Turns in one plane each, and the order they were made in; the first pair answered
zezo:
[-214 -341 178 -187 -78 76 12 -39 -268 -139 -87 12] -> [-201 -374 107 -63 22 41 44 2 -287 -163 -110 -160]
[-108 -79 -6 -60 -26 7 17 57 175 -65 -102 -192] -> [51 3 -68 105 -168 68 -22 -153 -132 -23 39 -113]
[-81 -260 119 -51 -186 31 -91 -180 -46 -248 141 -287] -> [-144 -248 178 -123 -214 49 -103 -177 23 -239 143 -217]
nebo:
[-187 -107 73 -341 -16 63 -98 79 -38 -94 -59 290] -> [255 130 -358 51 9 -87 -102 -68 -17 53 164 108]
[151 -30 -95 70 -133 -68 -98 -42 142 -8 115 -182] -> [-93 -185 119 49 -59 -8 -39 -19 -57 -139 -30 -232]
[-101 234 122 -176 -51 176 113 -9 -206 59 -113 473] -> [184 368 -190 148 -11 65 134 -109 -242 153 14 322]
[55 349 -260 342 404 -152 198 -24 85 106 239 80] -> [-446 27 226 31 433 6 266 129 -117 -105 -27 142]
Kagas:
[-125 -149 64 -42 306 -20 81 69 49 29 -59 -113] -> [-175 -88 113 -94 288 19 93 36 -6 69 -50 60]
[31 -72 -4 137 53 12 8 -33 -127 -70 -7 -175] -> [-27 -88 33 -1 107 -16 0 42 42 -71 -46 -226]
[79 18 35 -112 -151 -23 29 120 76 27 62 22] -> [90 35 42 -90 -188 -4 48 74 20 40 90 98]
[332 36 -319 -50 -62 -72 -20 71 25 52 198 -367] -> [167 1 -142 -338 -25 -54 -31 226 304 35 126 -279]
Now pairs of rows:
(2 to 4 turns a pair)
[215 -37 -222 274 -92 -91 -170 -95 -194 -56 78 -328] -> [63 -142 -67 -90 -67 -143 -265 175 321 -84 -13 -397]  Kagas nebo nebo
[-44 -11 187 -93 -192 86 54 -172 -205 65 131 372] -> [-164 -244 294 -24 -119 103 15 -93 -297 -109 -17 5]  nebo Kagas nebo Kagas
[93 22 -44 -206 -11 -30 -139 69 199 -31 -112 -126] -> [147 84 12 -122 -156 52 -115 -159 -136 -17 13 61]  nebo zezo
[57 -9 26 -141 -119 39 -96 8 207 111 89 292] -> [-66 -73 154 -118 -155 99 -27 -29 -39 35 46 329]  Kagas nebo nebo
[270 161 11 150 -186 75 12 -210 -286 -17 117 16] -> [-21 220 212 -194 -74 134 136 -9 -67 15 -24 346]  zezo Kagas
[-85 -77 -85 243 224 -47 99 20 -158 -42 -118 -235] -> [130 -92 -94 178 -32 -79 -88 -105 -92 -37 43 -351]  zezo Kagas Kagas
[-163 -66 32 -208 133 9 13 175 244 -72 -109 -41] -> [-72 -156 -8 126 91 43 30 -2 -229 -141 -66 -243]  nebo zezo nebo Kagas
[238 96 -133 -34 -98 -57 -144 29 474 92 43 -230] -> [-99 -216 172 186 -36 107 8 -61 -283 -160 -147 -332]  zezo nebo
[135 116 -206 -39 91 -103 -27 129 426 161 91 2] -> [130 -184 -91 191 -27 -91 -116 7 17 -62 66 -452]  nebo zezo Kagas Kagas
[72 -122 183 12 -225 70 -83 -201 -399 -126 72 18] -> [-91 -112 222 -361 -40 0 -107 152 267 -114 -73 35]  nebo nebo zezo
[12 -57 -162 231 80 5 63 -50 -183 -67 -47 -133] -> [-212 -19 69 -136 64 109 98 60 28 -29 -147 153]  Kagas Kagas Kagas
[232 195 -248 183 74 -75 61 -74 -100 142 89 151] -> [-104 -26 233 -76 -100 107 13 -118 -309 -30 -17 247]  nebo Kagas Kagas zezo
[-15 53 -68 87 -121 28 63 -155 -259 14 -116 301] -> [250 70 -252 23 -219 -116 -111 -96 157 71 11 9]  Kagas nebo nebo Kagas
[12 142 -35 -47 -32 0 20 -83 13 85 29 268] -> [172 68 -106 50 -136 -68 -77 -158 20 63 114 25]  Kagas Kagas Kagas zezo
[415 -8 -381 301 -16 -295 -104 -123 423 -76 73 -386] -> [-58 168 84 -407 -55 -40 3 9 653 -3 -58 467]  Kagas Kagas
[-186 -2 -78 267 211 -42 245 -3 -411 69 -230 253] -> [-150 15 57 157 7 42 191 -116 -454 74 -161 347]  Kagas zezo nebo nebo
[-169 -88 277 -251 -27 129 31 -49 -126 -128 -102 192] -> [-201 -198 144 -97 225 24 55 118 -76 -170 -230 -160]  zezo Kagas
[234 74 -78 169 -203 56 -60 -307 -242 117 179 142] -> [-261 -149 336 -199 -85 164 -43 -61 -123 -55 -109 203]  nebo zezo zezo zezo
[283 337 -318 288 120 -12 23 -23 69 288 273 -36] -> [304 364 -163 21 -97 37 -98 -69 191 309 375 158]  Kagas zezo
[32 -199 32 241 -9 132 -60 -45 -494 -204 20 -154] -> [-229 -262 169 -70 211 122 -25 270 -81 -239 -172 -162]  zezo zezo Kagas
[-157 114 43 -243 32 -151 -74 162 335 4 -220 114] -> [-112 108 -184 185 273 -207 61 130 49 -6 -256 -111]  Kagas zezo
[-147 116 195 -364 68 11 96 -124 106 23 -93 288] -> [206 154 -240 20 253 -210 76 -86 236 79 -14 -153]  zezo nebo nebo
[-194 -140 286 -103 -164 158 26 -132 -230 -52 -58 104] -> [47 -17 151 -260 -317 81 -120 -104 202 47 119 124]  nebo Kagas nebo nebo
[-126 -152 400 -148 -259 165 -106 -92 -318 -143 11 75] -> [48 -236 236 74 -209 65 -183 -93 -323 -201 23 -316]  Kagas Kagas
[147 21 156 -214 -309 -8 -85 -66 -121 -27 78 181] -> [-87 -38 212 -315 1 -21 28 224 108 -53 -138 109]  zezo Kagas
[-31 84 -193 -64 277 -88 185 129 398 -44 -195 -135] -> [305 45 -294 260 -31 -88 66 -199 -47 -69 30 -309]  nebo zezo Kagas
[165 226 -209 430 173 -166 14 -79 -190 9 120 -23] -> [176 305 23 21 -233 -41 -124 -200 -45 42 266 338]  Kagas zezo
[152 201 23 143 -53 82 13 -257 -215 106 -28 334] -> [245 -17 -99 167 57 -112 -190 -12 198 -50 -100 -392]  Kagas Kagas
[-42 301 -63 27 90 -57 325 -88 -291 188 -19 455] -> [77 57 11 217 -108 -56 178 -249 -591 42 42 82]  Kagas Kagas zezo nebo
[202 102 -126 100 -147 45 -5 -103 -222 62 203 64] -> [-20 -118 48 127 -86 73 33 -34 -384 -90 59 -137]  nebo Kagas
[52 -154 -150 280 127 -54 63 -95 -152 53 -31 -243] -> [-191 -278 90 103 112 1 89 -18 -164 -31 -158 -166]  nebo nebo nebo
[-423 -181 304 26 57 164 328 88 -515 -56 -266 82] -> [409 263 -502 402 -54 -148 153 -61 -55 275 173 -100]  nebo Kagas zezo zezo
[-47 54 287 -321 -365 71 -85 -92 121 79 107 294] -> [-315 -103 318 -312 34 10 32 213 276 -48 -186 34]  Kagas nebo zezo
[120 51 -106 152 91 -164 -87 52 122 34 -10 -330] -> [-259 -23 280 -169 42 10 17 84 -17 1 -113 85]  nebo Kagas
[102 -143 -31 163 -80 -62 -133 131 21 -184 -20 -532] -> [-275 -121 261 -200 11 58 10 294 144 -174 -213 -113]  Kagas nebo nebo Kagas
[-158 114 83 -95 -140 -95 115 -144 -165 -26 143 331] -> [-129 151 61 -162 -73 -114 103 -59 40 11 137 366]  nebo zezo zezo zezo
[76 162 -114 -112 -31 -55 -67 19 286 80 85 134] -> [-5 -81 -118 247 140 -67 8 -6 -157 -97 -30 -243]  nebo nebo zezo
[84 -80 -105 316 144 34 -60 26 -249 -67 -85 -305] -> [109 176 -34 -203 -7 34 -170 155 404 143 26 121]  nebo nebo Kagas Kagas
[47 180 -89 72 7 91 102 -67 -150 127 78 395] -> [-36 88 -207 99 333 -39 141 208 195 77 -103 45]  zezo nebo
[57 -34 -115 113 -98 101 -24 -127 -334 211 62 223] -> [183 -182 -214 88 -55 -65 -202 40 78 139 48 -284]  nebo nebo Kagas Kagas
[7 -171 -136 29 43 -78 -213 139 236 -65 -15 -407] -> [-259 -274 110 -112 51 38 -129 157 59 -185 -117 -275]  zezo zezo nebo nebo
[263 219 -18 -60 -231 -26 -46 -149 -12 134 135 343] -> [282 99 -26 -184 -232 -126 -151 -17 295 93 125 29]  Kagas Kagas zezo
[197 13 -327 20 32 -244 -35 130 231 -126 -13 -358] -> [58 -120 -226 67 91 -214 24 169 27 -211 -131 -452]  nebo nebo nebo
[-64 247 -54 -68 -202 164 130 -44 152 -34 105 358] -> [-128 122 -183 53 112 6 132 196 409 -127 -77 -81]  zezo nebo nebo
[240 138 -128 -56 1 -150 -56 62 342 170 131 -15] -> [60 -146 30 -19 148 -157 -57 184 244 -46 -36 -378]  nebo nebo zezo Kagas
[101 199 -281 164 -145 -23 76 -124 6 -246 409 -139] -> [-3 122 -281 116 35 -73 93 58 220 -296 298 -297]  zezo zezo
